Small tables with named rows and columns. After each table, cells are looked up by row and column.

Table pafekul
	febidis	zam	rugile	belires	tisogi	vir	gozisa	zazen
sezifig	68	68	62	29	58	47	62	40
mol	65	66	58	21	53	57	57	50
bomipe	74	75	63	32	55	37	62	36
doboku	69	72	56	16	48	50	55	47
maz	53	54	53	56	52	22	55	17
zagi	52	55	42	11	37	62	43	56
raf	36	37	35	50	36	68	37	75

tisogi of mol: 53
zam of sezifig: 68
febidis of raf: 36
rugile of maz: 53
zam of bomipe: 75
gozisa of bomipe: 62
rugile of sezifig: 62
gozisa of zagi: 43
vir of doboku: 50

moli =
,gebo,fot,bul,ruk,bif,lugodev,nub,bet
fosep,138,179,82,122,172,86,149,130
gos,130,173,157,111,249,122,101,117
pozabo,166,142,180,128,104,120,131,120
non,111,36,137,133,136,126,128,108
guna,122,152,42,172,70,142,124,94

gos, lugodev: 122
pozabo, ruk: 128
gos, bif: 249
pozabo, gebo: 166
guna, ruk: 172
guna, bet: 94
pozabo, fot: 142
pozabo, bif: 104
pozabo, bul: 180
non, bif: 136
fosep, bet: 130
non, bul: 137

kori:
|  | fafov | gaf | ner | tivufat | zetozu | suk | pasum | bekuvuz | demev | sop |
|---|---|---|---|---|---|---|---|---|---|---|
| tipozav | 79.87 | 18.72 | -40.97 | 32.05 | 14.83 | 3.37 | 15.15 | 7.97 | -66.14 | 19.49 |
| dif | 1.64 | 26.26 | 14.17 | -5.35 | 36.74 | 48.50 | -76.52 | 1.15 | 5.58 | -32.43 |
| nofabo | 54.90 | 41.24 | -33.89 | 17.18 | 5.15 | 34.52 | -1.24 | -3.65 | -92.80 | 30.98 |
| moki | -43.28 | 22.05 | 39.85 | 13.00 | -11.45 | -8.96 | 28.27 | -84.96 | -9.29 | -5.06 |
| kelup | 59.16 | 31.87 | -31.54 | 37.47 | 7.22 | 7.54 | 24.88 | 13.62 | -86.55 | 17.49 |
| pigaki | 54.30 | 32.12 | -26.20 | 9.51 | 2.33 | 34.74 | -1.57 | -4.54 | -94.19 | 28.85 |

dif, zetozu => 36.74
moki, pasum => 28.27
moki, demev => -9.29
pigaki, fafov => 54.30
nofabo, demev => -92.80
dif, bekuvuz => 1.15
nofabo, pasum => -1.24
pigaki, gaf => 32.12
dif, gaf => 26.26

vov =
,foratag,lezezog,las
fikole,387,339,489
vetu,465,527,148
ved,410,443,381
vadirus,591,720,149
moduz,511,419,899
rigi,556,405,933
kopibon,413,325,848
guki,549,700,105

las of guki: 105
foratag of vetu: 465
las of ved: 381
foratag of moduz: 511
las of vadirus: 149
las of vetu: 148
las of kopibon: 848
foratag of rigi: 556
lezezog of vetu: 527
lezezog of rigi: 405
foratag of kopibon: 413
foratag of vadirus: 591
lezezog of kopibon: 325
las of fikole: 489
lezezog of vadirus: 720
las of rigi: 933
foratag of ved: 410
foratag of fikole: 387
Which row has the largest lezezog? vadirus

Table murama
|  | zulak | tir |
|---|---|---|
| nef | 128 | 139 |
| zafe | 71 | 112 |
| binab | 64 | 151 |
| vufu | 89 | 81 |
| luda | 79 | 116 |
| dinakob | 118 | 46 |
| guz | 76 | 203 |
| gef | 99 | 171 |
| zorosa | 86 | 185 |
| gaku | 123 | 45 |

tir of dinakob is 46
zulak of gaku is 123
zulak of zorosa is 86
tir of nef is 139
tir of vufu is 81
zulak of nef is 128
tir of zorosa is 185
zulak of guz is 76
tir of zafe is 112
tir of guz is 203
zulak of zafe is 71
zulak of gef is 99
zulak of luda is 79
zulak of dinakob is 118
tir of gaku is 45
tir of luda is 116
tir of binab is 151
zulak of vufu is 89
tir of gef is 171
zulak of binab is 64
Which row has the largest zulak? nef

rop.tsv
	nerikir	gem	tem	bir	kod	resunib	bozulil
petud	5.2	7.4	6.9	8.4	9.4	6.1	6.0
sinafur	4.6	4.0	9.3	3.3	3.5	7.1	7.1
dilogip	6.6	4.5	9.4	3.9	3.7	6.7	8.4
gos	3.7	1.9	3.2	7.1	4.1	7.1	8.2
pom	1.7	5.9	4.5	9.0	7.0	6.8	5.8
tozapa	1.4	3.9	3.9	8.7	5.3	7.4	6.2
num	1.2	4.7	8.6	3.0	3.7	6.3	5.5
lav	7.4	5.6	9.3	4.8	4.6	6.2	8.6
vusat	3.0	7.1	5.6	8.9	8.7	6.3	5.8
kivu	2.0	2.6	3.5	8.1	4.3	7.6	7.2
belere	7.5	6.7	8.9	6.1	6.5	6.1	7.7
satetun	2.3	4.1	9.0	3.1	3.5	7.0	5.9
daku	6.9	7.3	8.1	7.5	8.5	6.0	6.6

sinafur, bir => 3.3
gos, bir => 7.1
tozapa, gem => 3.9
belere, tem => 8.9
num, bir => 3.0
kivu, nerikir => 2.0
num, gem => 4.7
tozapa, tem => 3.9
dilogip, nerikir => 6.6
petud, tem => 6.9
petud, bozulil => 6.0

